A single turn carries every row of the set below to another of its rows. Some are shown first; where does it send the rows asked next?
molo: [-14.1, -19.0,  -4.3,   0.5,   0.3, -23.7, -14.9,  14.2,  -5.7,  10.9,
  21.9,   0.0]
Kas: [ -7.3,  25.2,   6.7,  -6.4,   7.1,   9.5,  -3.7,  11.2,   2.6,   6.8,
  11.0, -15.8]
mabo: [-17.2,  -7.4,  31.0,   3.2,   0.4, -24.7, -16.5, -22.0,   4.9,  -0.5,
  -9.5,   1.3]
Zut: [ -5.5,  10.7,  -5.8,  12.6,  16.5, -21.5,  -8.9,  17.7,  -5.4, -14.1,
   9.9,   1.1]
Tubuv: [-36.5,   6.9,  31.2,  -3.9,   8.8,   3.1,  -3.6,  -3.6,  -3.6,  10.3,
   1.9, -14.4]
sala: [-16.6,  -1.1,  26.4, -20.7,  -8.3,  -5.9,  -2.6,  13.8,  -3.1, -16.3,
 -29.0,   8.3]
mive: [ -7.3, -19.3,  16.3, -24.1,  -8.5,   2.4, -14.0,  12.3, -17.1,  19.2,
  -5.4,  12.8]
menob: [ 30.2,   3.4,  11.7,  -1.1,  -2.3,  -0.5, -10.7,  -1.2,  -4.3,   1.0,
   2.3,  -9.6]
boz: [ -4.4, -12.9,   1.5,  12.3,  -2.2,  -0.7,  -1.4,  -5.6, -39.0,   2.9,
 -12.9,  -6.2]
Gep: [-12.0, -19.8,   8.1,  -8.5, -19.4,  -7.0,   6.7,  -2.4, -19.0, -27.1,
 -12.8,  -5.8]
nepa: [-17.1,  -9.6,  31.7,  -0.7,  -4.3, -24.1, -12.8, -24.1,   4.8,  -2.5,
  -9.2,  -1.1]
Febi: [ -8.7, -12.5,  17.0, -23.6,  -8.0,   1.5, -21.4,  20.3,  -6.2,  12.4,
  -6.5,  20.3]
Mari: [ -1.8, -10.5,  -2.4,  -3.8,   0.1, -16.7,  16.1,   0.8, -22.6, -14.7,
  11.1, -18.2]
gedad: [-13.4, -23.2,  -2.3,  -9.2,  -8.4, -23.9,  -7.4,  14.1,  -0.9,   0.8,
  22.1,  -3.7]
rul: [-36.5,   7.6,  32.6, -10.9,   2.4,   1.8,  -3.4,   2.0,   7.6,  -2.2,
   1.3, -13.3]
Fuvad: [-15.1,   4.6,   2.7,  23.6,  10.4,  -9.7, -23.1,   6.3, -17.5,  -4.7,
 -13.9,  13.5]
Veka: [ -7.2,   3.2,   2.0,   1.1, -10.8,  -7.6, -14.7,  20.3,   0.4, -30.1,
 -15.9,   9.0]
nipup: [ -5.6,  16.1,   7.7, -13.9,  -1.4,  11.7,   6.7,   5.3,  -4.0,   5.0,
  11.5, -23.5]
bal: [ 29.8,   5.7,  11.4,  -2.4,  -3.0,  -0.7, -12.1,   0.8,  -0.2,  -2.7,
   0.4,  -7.7]
Sedi: [-16.2,  -2.0,  23.6,  -2.5,   9.6,  -2.1,  -7.8,   0.5, -29.4,  15.6,
 -27.2,   7.1]

Sedi turns into Mari
nipup turns into rul
mabo turns into menob
Now find these:
gedad turns into Febi
Gep turns into Veka

A single turn carries every row of the set below to another of its rows. Some are shown first; where does it send the rows asked next?
nuza: [-17.2,  -7.5, -20.6,  -6.7,  35.2,   7.5,  14.2,  -7.5,  22.9,  17.4,
   1.8, -11.1,   9.1,   3.3,  -5.5,   0.9, -19.0,  -6.7, -10.4,  22.8,
 -26.4,  16.7, -39.7,  34.2, -18.3,  18.8,  20.7, -15.8,  19.8,  -8.5]
Sir: [ 18.0,  11.9,  10.8,   1.3,   9.2, -28.2,  -1.5,   7.7,  -4.0,   1.7,
 -25.0,   6.8,  -9.3, -13.7,  -4.2, -12.7, -14.8, -31.6,  -9.3, -27.9,
   0.7,  21.6, -25.9, -11.4,  -6.3,  18.6,  30.2, -18.7,  16.3,   8.4]
veku: [  8.9,   1.5,   5.9,  -5.8,  21.5, -30.2,  -6.6,  17.4, -17.4,   4.1,
  -8.1,  -8.8,  -5.8, -36.9, -17.3, -11.5, -13.9,  -7.8,  -2.8, -19.5,
  -1.7,  13.3, -14.4, -11.7,  -7.7,  19.7,  35.4,   6.4,   7.4,  18.0]
Kap: [  6.5,   3.3,   7.2,   9.6,  34.3,   7.6,  26.4, -17.3,  -5.4,  11.7,
   9.3, -22.5,  12.5, -30.6,  13.1,   8.8, -16.0, -38.2, -20.3, -11.7,
 -27.5,  -4.9, -17.9,   3.9,  -4.4,  -3.9,  14.0,  -6.5,  15.8,  13.3]
kurul: [  5.5,   1.9,   3.8,   7.2,  32.5,  12.5,  29.1, -11.6,   3.7,   5.5,
  17.6, -19.6,   9.4, -30.6,  11.8,  16.4, -24.8, -35.0, -18.0,  -0.2,
 -28.8,  -0.8, -10.5,   0.7,   1.0,   2.3,  12.2,  -7.0,  20.2,   8.9]
vok: [-12.1,  -6.8, -15.3, -11.1,  18.2,  -6.0,  16.9,   5.8,  12.5,  13.3,
 -24.6,  -4.7,  -4.5,  18.6,   6.6,  -2.4, -39.0,  -5.0,   6.2,  -9.8,
   1.1,  21.8, -37.3,  19.8, -18.8,  -2.3,  21.1, -22.8,  23.4,  -7.8]
loru: [ 28.6,   8.4,  11.6,  -6.6,  11.0, -23.1,   6.7,   7.7, -26.5,  -7.3,
 -22.8,  -1.1,  -2.0, -18.0,  12.7, -10.3,  -6.2, -18.1, -16.9, -27.1,
 -20.6,  -3.0, -11.3,  14.2,  -5.5,  26.3,  24.6,  -7.2,  21.5,  18.3]
vunag: [-11.5,   4.6,  -9.5,  -6.0,  17.6,  -2.6, -11.8, -20.9,  -1.4,  -7.1,
   5.7, -15.2,  -5.8, -11.1,   3.7,  18.2,  -1.2, -27.1, -15.4,   3.0,
 -21.7,   6.1,  -2.0,  -7.1,   7.9,   8.5, -13.6,  -8.8,  11.0,  11.6]
buret: [-14.5, -25.9, -13.1,  -8.8,  35.7,  -5.9,   0.2,   5.9,  20.9,  15.3,
  -4.4,  -8.0,   9.5,  -9.0, -10.0,   7.2, -29.8,  20.1,   1.0,  10.6,
 -26.3,  13.6, -37.1,  21.6, -18.6,  20.1,  27.0, -17.5,  12.9,  -2.4]
dekas: [ 18.5,   6.7, -13.7,   4.4,  25.5, -23.3,  10.3,  14.3, -16.5,   7.6,
 -10.1,   0.9,   0.2, -25.5,  14.9, -16.5,  15.2, -10.5,  -6.0, -20.4,
  -4.3,  -9.2, -40.1,  23.1,  -7.1,   8.2,  34.1, -11.4,  19.1,  14.4]
volin: [-11.6,  -6.3, -26.5, -19.2,  37.3,  10.6,  10.5,  -4.7,   9.9,   5.5,
   4.2, -10.7,   8.2,  10.5,  -1.4,   7.2, -29.0,  -2.8,  -6.4,  24.5,
 -15.0,   1.1, -36.3,  33.2, -12.7,  14.4,  26.5, -12.7,  18.8,  -6.4]
nezi: [ -3.8,   8.5,   6.2,  -2.4,  22.9,  20.2,  24.9,  -5.0,  21.4,  -3.2,
   5.8, -13.6,   3.0, -17.1,  -1.3,  18.1, -36.1, -18.5,  -6.6,  11.3,
 -26.3,  10.9,   3.3,  -2.5,  -4.0,  12.5,   5.3,   2.0,  20.5,   4.6]
kubo: [ -7.0,   1.9,  -8.7,  -7.2,  19.1,   3.2,   1.9, -17.1,   8.6,  -7.4,
   9.6, -10.0,  -0.2, -16.0,   3.1,  21.1,  -6.6, -28.4, -17.8,   9.6,
 -20.5,  11.5,   2.4,  -4.0,   7.3,   5.1, -14.3,  -7.7,  16.3,   2.5]
mif: [ -2.8,   7.0, -22.0,  10.1,   6.6, -31.4, -13.7,  10.9, -13.0,   8.8,
  -6.2,  -7.7, -24.4, -15.2,  11.8, -15.8,  14.2, -15.0,   5.7,  -5.3,
 -12.5,   7.2, -35.1,  10.6,  -1.8,  24.7,  22.2,  -8.3,  22.2,  14.4]
fegak: [  6.6,   0.6,   4.0,  -2.9,  19.9,  11.7,  14.9, -14.8,  16.9,  -8.4,
   0.1,  -1.3,  13.2, -22.1,  -4.6,  22.6, -33.3, -22.0, -13.3,  13.4,
 -24.2,  10.3,   2.1,   6.2,  -5.9,   8.1,  -0.1,   0.1,  19.2, -10.8]
Nug: [-10.7, -14.7, -18.6, -17.8,  25.3,   1.6,  16.1,   1.1,  14.5,  16.1,
 -19.8,  -5.5,   2.6,  16.3,   5.3,  -1.2, -39.6,  -5.9,   4.0,   7.0,
  -3.2,  16.9, -38.4,  22.0, -16.7,   0.8,  25.8, -17.3,  24.9, -10.1]
deto: [  6.1,   6.2,   6.9,  -1.7,   2.3, -28.0,   0.4,   9.3, -22.1,   5.6,
 -18.3, -14.3, -16.9, -22.0,   4.6, -18.4,   1.1, -16.7,  -8.2, -16.8,
 -27.2,  16.6,  -3.8,   7.9,  -6.5,  32.8,  15.1,   7.1,  23.1,  22.1]
Tadul: [-12.8,  10.1, -10.8,  -3.1,  15.7, -24.7,  -0.8,  23.9, -19.7,   3.6,
  -7.4,  -3.8,  -5.0, -23.9,  -2.9, -22.0, -10.4,   3.9, -26.3, -17.3,
   2.5,   4.5, -26.6,  22.2, -10.4,  20.3,  44.7,  -8.3,  11.7,  24.4]
Duf: [ -8.4,   9.0, -11.0,   9.6,  -0.3, -32.9,  -9.1,   8.4, -15.3,   5.3,
 -18.4,   6.5,  -9.2, -14.8,   2.3, -22.2, -14.3, -18.8, -27.6, -14.3,
  -1.8,  16.6, -35.0,  23.8, -10.6,  23.3,  38.4, -20.4,  20.6,   6.3]
ruf: [-12.4, -25.7, -11.7,  -2.4,  31.8, -17.2,  -3.8,   9.6,   9.8,  12.6,
  -3.0,  -9.9,   7.3, -19.1, -12.3,   8.5, -34.1,  26.0,   4.6,  -2.8,
 -23.9,  11.7, -34.9,  22.5, -21.7,  16.1,  26.9, -15.0,   9.3,  -2.5]

Duf turns into deto
kurul turns into Nug
fegak turns into nuza
Now find these:
mif turns into veku
ruf turns into Kap

